M: several groups of rows, each row roughly a mix of its group's hidden directions; some rows fit no group:
M (142 x 10):
[[-24 -13 -11   7  -5 -14  -4   0  -1 -10]
 [ 25  -8   5  -5 -15 -11 -11  -7   0   0]
 [ 24  -6  -3   7  -8  -2  19   4  11  -4]
 [-13  -8   9   4   3  18   5   8  14 -18]
 [-14 -14  -1  -5  -7  -6  -8  12 -23   3]
 [ 12 -16   8 -14  -2   8   4  -9  11 -17]
 [ -7  10   2  14  -2 -10  10  20  -2 -18]
 [ -4  -2   3   3 -11 -16 -12 -19  11 -15]
 [ -1  -4  16 -19  -9  -5 -12 -11 -13   8]
 [  2  -3   6   0  -4  15  14   4  23 -15]
 [ -5   0 -20  -7  -1  -4  22   1  12 -10]
 [ 14  -3   4   5 -21  -3  15  -9  12  11]
 [ 15  12 -10  -4  11  14   8 -19  -3   6]
 [  6   7  -6 -11  19  17 -12 -11   1  10]
 [  6   5 -21  -7   1 -13  16  13  11  -3]
 [  8  16  11  15   9  -4  10  13  -6  15]
 [  2  -3  -1  23   6   3  -9  -6   9 -22]
 [ 20  15  15  12   9   6  -1  -8   5  -7]
 [-14  -3   9 -15 -20   9 -11  11  -4   1]
 [ 29   6   7  13  -3  -4  -5  -3   7  -6]
 [-11   4  -4 -14 -14   2   4  22   7 -14]
 [ -5   8  -1  -5   5  14  22 -17  -7  10]
 [ -6  -6   7  25  -9  -6  -6 -13   6  11]
 [  1 -14 -10   4  19 -20 -13   0  -3   0]
 [  9  -3 -15 -15 -16  11   0 -12  10  10]
 [ 10   4   4  17  -8   2  17 -20  -4  -6]
 [  0 -13  21  -6  11  -3   8   1  18   9]
 [  1   6  17  23  19   6   2   3   5   1]
 [ 11   5 -19  -6   6  23   0  -5  12  -2]
 [ 12 -12  20   7 -19   0  -9   4   4  -7]
 [-13   1   9  14  19  -3 -10  11 -11  -9]
 [-15 -16  -8  16  -4   0   5  -4  12  17]
 [ 20  10   2 -11  19 -14   3   9   1   0]
 [ -8 -12   0   2  24 -16  -2  12  -6   3]
 [  9  -7   0 -14 -22   1  -4 -18  -5  -8]
 [  2  -2   8 -16 -22 -15 -13  -8  -2  -4]
 [  7  29   2  -7  -9  -1  -7 -12  -7   0]
 [-18   4  -5   8   6  19 -16   3   1 -13]
 [-18   2 -11  -9  -3 -14  14  -6  16   9]
 [-20   9   4   4 -10   8 -14  -5 -17   8]
 [  3  14   7  -7   3  13  15 -15 -14  10]
 [ 27   3  -9   8  -1  -3  12   6   1  12]
 [  4 -12   6  19  15   5 -14 -13   7  -6]
 [ 11   0 -13   7 -12 -10  15  14  12  10]
 [  1  -7   1  13 -19 -14   9   0 -20  -2]
 [-20  21 -12  -7  -6   1  10   6   5  -4]
 [-19  12  -5 -15   4   7   7 -12 -10 -12]
 [-20  -5  -1  14  10  16  -1  11  11   2]
 [-10   4 -14  13  15  10  12  -2  15  -7]
 [-14   0 -15 -12   7  -4 -17  15   8   3]
 [  9  -5  21   8  19 -10  -2  -3  -8 -10]
 [-15  -3  -9  -7   8  -5  19   4   4  21]
 [  5  -6 -10  -2   5 -30   7   4  -3  11]
 [ -3   6   9   7  10  15  -6  11 -24   2]
 [ -8   5 -10 -20  20   8   7  -8  -5  -6]
 [ -6  -3  14  -7   8 -12  -4   7 -20 -17]
 [-13 -14  17  -5 -13 -15  -9  10  -2   3]
 [-16  -4  -3  10  -9   4  11   0   3  25]
 [ 14 -12   4   0 -12   1   6 -22   3  15]
 [ 11   2   4   7  18 -13  15   0  12  14]
 [ -1  -3  17 -10   5  24  -7  -3   4 -13]
 [ -9   8  -1  24   6 -11  -1 -11  11 -12]
 [ 22  -5  -8  -3  24  -6   0  -2  -4   5]
 [  7  19  14  -1   9  18   7   0  14  -4]
 [-19  -3 -10  22  -7 -15  -4   2   1   0]
 [ 22   2  -7   1   8   3  -8  13  -6  20]
 [  5  13 -16  13   5   0   3 -17  16  -9]
 [ -4  -7   3 -25  -9  -6   4   1 -20   6]
 [-11  16 -15  -7 -13   5   8  14   1  12]
 [  2 -10  18   4   9  11 -13 -17 -11   5]
 [  5   5  14 -26   6  -4  15   3   6  -6]
 [ 15  -4   2 -15   5 -15 -11  -8 -16  -8]
 [-16  -4  21   4   4   2 -21  -7  -5   0]
 [ -4  22  -4 -17  11  -3  -2  -1 -17  -4]
 [  6  14  15 -18  14  -2  -4   4 -10  10]
 [ 11  -2  12  11   9   3   3 -23 -15   5]
 [-16  -4   9  15  17 -13  -5 -11  10  -1]
 [-20  -1  -1  11  -4   0  18  16  12   4]
 [ 17   4  18   3  10   4   6  -1  10 -19]
 [  8  14   8  -2   2   8   9 -23  -9  12]
 [-11   6  -5  11   7   5   3  -9  21 -18]
 [ 20   0   7  10  15   8  -6 -12   7  13]
 [ 17   2   1   0   1  17  17  -8  -8 -15]
 [ -1 -11   6   1  -1  -3  25  -4  21   0]
 [-16  13  -3  20   4 -16   6  -8   2   9]
 [ 16  15 -11  -8  -3 -13  14  14   2   3]
 [-11 -14  -2 -14 -15 -11 -14 -12  -4  -8]
 [  2  12   6  -7  12  15  16  -1  19   7]
 [-12   3   8  -9   3  -9  17  -4  19  14]
 [-28   7  10  -2  10  -7   1  -4   4  12]
 [ -9   0 -15  -7 -24  -9  12   3   3  10]
 [-21  -4 -22  -7 -10   3  -9   8  -2   4]
 [  3 -24 -19  -9  -4   8  -3   8  -8  -1]
 [ 13  16   6 -11  -9  -2  -2  -1 -16 -18]
 [-10   6  -4   2  10   2  21   5 -13 -19]
 [-10  -2  10  -4  20  -3 -20  -8  -4 -14]
 [ -4 -10  -6  12  -7 -26   1  11  -8   8]
 [-16 -10 -13   4 -18   2   1  11   5 -17]
 [-27  13   5  -3  12  -9   1 -10  -2  -2]
 [  7  -9  -7 -19  19  10  -7   8   8  -8]
 [  4  13  -1   4   9  15  12  10  13  18]
 [  2  -6  11   3  15  -4 -12  24   3 -10]
 [ -6  -2  17  -1   2 -16  -5 -13 -16  15]
 [ -4 -11  -1  16  23   6  -9   3  13  -5]
 [ -7 -11  15   7  16  -4 -15   0 -17  -6]
 [-15  12  13   6   7   1  -5  10 -22   2]
 [  3  -1  -7 -23 -19   9  12  -5   4   1]
 [-21  -6  10  -7 -19  13  -5  -4  -3  -6]
 [ 15  18   3   5  12  16   7   7  -8  10]
 [ -7   6   2   6  -1  15  18  14  20   0]
 [-12  -6  21   4  12  -3   4   8 -12  16]
 [  3  16 -14  18  -4   8  13 -14   6   1]
 [ 16   1 -15  10  16   0  -2   4  -2  20]
 [-20  -8 -12  -4 -11   4   4   3  -3  21]
 [  0  -8  20  -7   6 -11   9  -3  17 -14]
 [-31   7   4 -11   5  -2  -7   2  -1   5]
 [-13 -18   7   3  -8  -8   1  -4 -21 -12]
 [ 26  -1   1  -3   4  -5  14  11  10  11]
 [ 19  11  -3  18   1  -3  -5 -13  11 -12]
 [ -5  10 -19 -20  -5  12   3 -12   5  -2]
 [ -8  -6 -10  14  10   4   5  -7  21 -15]
 [ -3   5 -14   1   8  -9   7 -21 -19   7]
 [ -9 -15 -27   3   1  -4   9   3   9  -1]
 [-10   3  -4  21   4 -23   4   2 -10  -3]
 [ -9 -10   7  18   4 -22 -11   0  -5   8]
 [-18  -7 -15  -9  13   3  -7  18  -3   4]
 [-11 -17  -7  16 -11  11  -9   0   6 -13]
 [  0   8  -6 -12  27  -5 -11  10  -6   2]
 [ -9   7 -12  15  14  12  -5  10  12  13]
 [ 11  16  22  11  -6 -11  -4   2   7  -8]
 [-17 -19  13  -9   5  10   3  -6  14  -1]
 [  8 -25  -9  -4  -5  13  -2 -16  -4  -4]
 [ -4  12  21  -8  -8  18  -6   6  11   2]
 [ 16   5  -4  13  11   1  -6 -10 -19  13]
 [ 11  -1  14   5 -11 -14  15 -13  -5  13]
 [  4  -5   0 -15 -23  -7  19  -5   1   7]
 [-20  15  -6  -3 -12 -11  -6 -10   1 -13]
 [-22   5  23  -6  -5   0  -8  -8  -6  -5]
 [ 18   5   4   5   0 -13   5   6 -13  23]
 [ -3 -11  10  23  -6 -18   3   7  -3  -7]
 [-10   9 -13  12 -23   1  -2  -6   1  12]
 [-14  -7  -1   0 -17  -9  -4  20  12  -6]]

one row of each group, then the others: which group is each in?
[  9  -9   6 -19  24  -1   0   4  10  -5]  G
[ 10   2   5  -5   7  15 -14 -11  14  18]  C
[-17  -8   5  -7  -7 -15 -12 -20   1  -5]  U
[-13   7  13  14  14   0 -11   6 -17  -4]  F

[-20 -22   5   4  -3  12  -5  -5  11   2]  G
[-10   7  -2  10   5 -27   6   9 -11  -2]  C
[  3  16   3   7  -7 -21  -5 -19   3   1]  U
[ 23  18   1  -9 -13  -5  -6  -9  -3   4]  U
[ 19 -10 -18  15   5   0  -4  -4   2 -15]  G
[-24  -8   7  15   1   0   4 -14  10   4]  G
[-16   8 -22   5   7 -12  12   3   7   6]  G
[ 17  -6  -3 -16  -4 -11 -12 -15 -11  -5]  F
[ 25 -14 -15  -4  -4  11  -4  -1   4  -6]  U
[  8  -1   4 -24  -7  -2  12   1  12  17]  U
[ 12  13  -9 -22   8  -3   7  -5   1  15]  C
[-19   7   6  -9  12 -12 -19   8  -3  -1]  G
[-20  -3  -7  21   7  -1   1  13  12  -2]  F
[ -2  -2   8   8  17  14   5 -22  -6  10]  G
